In the rows, zero is written as 128.
T: a few groups of rows, each row roughly a mix of its group's hidden directions
T (95 x 18)
[[110 109 114 142 167 107 147 126 159 122 128  98 101  96  98 159 169 126]
 [109 119 117 143 147 103 158 130 160 154 124  89 109  86  92 157 144 143]
 [135 166 150 104 103 152 100 117 131 139 138 136 162 157 163 127  82 145]
 [128  99 112 161 160 118 148 157 130  90 109 104  81 114 108 134 152 111]
 [127  90 121 128 113 100 165 116 105 168 122 141 135 103  77 122 159 124]
 [165 132 148 119  99 165 115 132 111 133 102 128 140 164 146 141  71 141]
 [103 119 107 118 168 104 106  98 177 119 123 134 117 109 115 167 162 136]
 [124 144 138 138 175 140 124 134 166  86 148  82 105 135 136 163 137 132]
 [147 140 120 154 146 154 116 165 115  74 125 120  98 152 163 110 114 107]
 [129  97 123 139 175 120 123  85 145 107 129 146 127 141 116 181 162 118]
 [136 121 119 132  86 125 156 169  89 157 113 122 118 105 116  76 122 121]
 [149 112 103 146 162 138 144 142  96 103 147 142 121 137 133 112 179  83]
 [151 121 136 162 164 142 160 150 114  89 154  91 101 144 118 136 149 107]
 [167 141 161 106  98 171 120 134 101 123 131 123 143 171 146 123  92 133]
 [114 149 121 105  93 123 115 144 158 168  97 107 124  96 130 125  88 162]
 [ 95 118  99 124 156  94 121  99 168 149 123 142 131  92 113 154 163 133]
 [ 93 127 139 100 149 116  92  84 158 119 128 162 162 132 143 157 145 131]
 [116 155 133 113 172 147 109 126 161  92 162 102 123 126 160 145 163 117]
 [ 82 123 130 105 156 104 105  93 159 125 135 156 158 115 135 148 166 122]
 [113 125 125 134 173 125 142 146 165 107 131  76 102 104 115 158 159 128]
 [109 152 140 123 136 125 147 153 165 138 143  59 114  99 113 140 127 151]
 [147 123 109 168 126 122 167 166 105 123 140  98  85 114 105  97 133 119]
 [147 118  88 118 107 119 106  90 117 166 116 192 139 128 127 121 130 129]
 [112 150 186 128 139 139 137 131 142  92 163  80 133 149 134 143 113 140]
 [134 108 106  98 138 130  99  90 131 146 106 184 161 136 136 154 151 117]
 [127 117  91 110 131 111 115 110 113 132 146 178 129 115 124  95 185 104]
 [127 147 123 117 124 121 117 102 180 157 129 100 115 112 112 169 105 173]
 [ 71 130 148 108 157 105 113 105 156 116 143 140 164 116 139 140 166 120]
 [110  91 112 144 158 100 145 125 142 115 115 119  96  96  94 144 175 118]
 [132 156 149 100  83 148  96 121 125 141 123 140 147 144 160 111  80 149]
 [ 90  97 133 115 155  99 119  91 157 126 112 146 142 111 109 167 162 129]
 [103 132 111 152 157 110 105 132 177 102  96 115  97 117 134 159 102 147]
 [122 116 171 137 145 142 147 148  95  75 149 115 134 153 138 113 153  94]
 [150 158 136 111  86 151 129 151 113 164 124 119 154 141 142 108  77 144]
 [112 139 180  93 110 135 109  96 157 132 129 109 147 137 129 161 102 163]
 [142 101 135 162 165 133 167 144 119  98 135  91 101 130 105 150 156 109]
 [126  89  98 155 157 111 134 133 117  96 112 147  92 114 117 122 173  99]
 [141 140 110 137 136 149 133 176 131 104 127  80  76 103 143 107 140 118]
 [156 101  99 139  95 127 149 152 100 164  83 133 108 109 103 112 113 129]
 [149 129 134 101  98 154  94 114 118 142  94 160 154 155 154 137  87 138]
 [159 142 117 126  95 153 116 151 130 150  89 113 113 132 142 131  67 151]
 [148 134 171 147 132 152 151 151 102  85 155  92 119 165 130 122 114 120]
 [167 131 129 141 108 151 139 148  74 125 136 150 143 167 141  94 105 109]
 [111 120 108 106 147 108  97  86 137 118 145 180 140 127 131 125 177 115]
 [ 96 132 143 137 145 113 104 102 176 117 106 125 131 131 135 178  92 156]
 [149 110  83 145 154 113 130  87 125 142 148 168 119 125 110 141 172 115]
 [154 112  90 125  94 133 123 125  90 160 109 173 120 112 135  91 139 111]
 [145 128 103 119  78 130 123 139 115 178  89 145 127 111 127 107  89 145]
 [160 119 110 151 132 138 126 124  85 118 129 182 148 172 144 112 117 100]
 [144 146 139 130  80 131 151 154 106 167 125 112 141 133 115 102  77 149]
 [125 150 146 133 163 150 130 149 143  78 163  82 104 133 148 131 149 117]
 [132 151 157 108 104 147 101 112 138 137 117 134 158 159 150 147  71 155]
 [136  87 110 150 146 124 114 119 103  84 106 171 103 140 134 122 154  97]
 [124 118 111 123  83 109 125 132 128 175  81 145 130 107 111 120  87 153]
 [155 151 134 125  89 150 115 121 110 156 124 146 153 157 150 120  70 144]
 [110  97 142 115 116 101 129  90 148 158  96 139 142 118  90 169 118 155]
 [124 154 142  97 110 135 114 109 170 163 127  98 138 117 126 160  99 170]
 [109 100 118 122 173 113 119  99 158 112 120 135 122 112 116 171 178 118]
 [146 150 163 137 154 155 139 136 132 103 159  94 149 175 138 158 105 130]
 [184 147 120 156 126 165 139 150 100 116 148 113 108 163 143 118 101 121]
 [152 137 140 142  95 147 141 169  83 113 131 118 112 143 139  78 101 118]
 [129 112 121 128 137 127 145 145  85 110 147 152 138 130 131  85 180  84]
 [151 128 134 116  79 138 126 122  88 161 118 166 158 150 133 102  94 131]
 [116 126 111 117 149 124 112 130 119  90 154 148 111 117 143  93 190  95]
 [103 131 153 130 115 121 155 164 147 145 103  70 123 100 109 137 100 150]
 [ 96 147 174 147 144 121 150 145 146  97 158  71 119 127 124 134 120 139]
 [108 161 157 134 104 126 146 163 135 126 150  72 110 110 130  98 103 146]
 [132 128 113 117  79 110 131 125 112 184 109 158 150 119 110 103  98 146]
 [132 111 135 165 171 125 174 144 129 110 142  85 114 128 101 156 151 115]
 [106 105 124 106 140 104 121  79 150 156 125 155 152 110 107 163 165 133]
 [123 117 138 104 135 120 126  80 144 166 129 151 178 140 110 174 133 141]
 [150 138 123 167 114 136 145 173  94 105 128 117 101 146 134  87  92 120]
 [158 112 109 144  90 128 160 155  83 163 111 135 118 119 108  91 116 121]
 [103 111 146 133 124 104 168 151  95 121 151 123 137 113 101  86 168 104]
 [167 140 141 142 100 155 147 156 116 138 119  86 107 142 123 130  75 149]
 [163 160 135 152 136 159 142 158 114 102 165  92 111 159 145 116 105 124]
 [120 152 129 110 150 144  90 121 136  80 161 142 123 141 172 109 158 109]
 [102 141 185 125 146 134 130 129 126  77 169 107 145 155 142 125 137 119]
 [183 103 104 147 109 149 136 125  80 141 108 163 118 151 127 119 117 112]
 [106 142 132  90 143 129  96  83 166 144 141 144 162 122 146 162 147 137]
 [165 129 131 163 123 143 162 156 121 130 125  78  92 136 108 139  93 142]
 [140 116 125 136  76 116 146 142  97 167  98 142 131 125 104 100  87 142]
 [105 115 168 143 132 102 169 114 131 150 138 111 166 136  88 160 114 144]
 [169 135 130 136  88 152 131 131  91 154 119 147 143 158 140 113  77 133]
 [162 125 110 137 138 148 140 135  80 125 153 162 150 157 143 102 152  89]
 [106  98 137 135 163 118 148 148 128  87 127 103 104 109 111 130 182 102]
 [114 147 123 100 109 117  91  87 136 152 139 181 166 137 146 121 119 140]
 [104 118 143 107 159 114 129  88 164 135 144 118 146 114 109 175 168 135]
 [ 93 121 110  94 119 109  91 109 164 149  89 150 129  89 134 137 137 142]
 [104 116 152 110 145 132  96 100 127 100 119 172 170 157 157 146 135 111]
 [ 98 136 176 117 158 127 116 102 152  87 158 118 151 153 138 159 137 131]
 [179 127 133 157 123 154 158 152 109 122 129  88  96 150 111 138  96 135]
 [102 115  81 125 126  98 107 115 146 160  92 171 130  90 129 124 139 128]
 [105  83 140 138 148  92 159 114 134 135 109 127 139 117  76 161 151 129]
 [157 144 134 103  87 155 105 122 130 156 103 130 137 144 142 138  73 156]]

which group is each row in? (one row of each group first)
[ 83 125 125 102 142 105  93  95 150 125 125 172 160 118 145 133 157 120] -> E
[146 170  92 123 117 155 104 151 135 130 143 113  92 105 170  94 129 126] -> C
[146 160 138 103 121 164 107 122 108 120 166 145 156 156 174 105 135 110] -> H

[110 130  99 144 155 112 144 162 157 124 122  86  90  84 114 128 153 127] -> H
[102 106 103 129 170 107 118 108 157 113 123 138 109  99 121 151 183 114] -> H
[112 138 122 155 167 126 121 144 145  70 148 104  84 120 146 121 151 114] -> H
[116  97 115 163 175 108 144 124 118  92 136 147 119 132 117 133 173  95] -> E
[162 119  88 135 116 141 128 147  88 123 131 152  97 122 136  81 155  99] -> C
[110 122 149 153 148 121 146 148  99  74 158 128 122 142 134  94 157  94] -> E
[108 115  98 161 149 100 109 128 163 114  81 139 101 118 124 155  98 143] -> H
[113 113 129 113 117  99 157 102 132 183 141 130 154 101  83 138 154 140] -> H
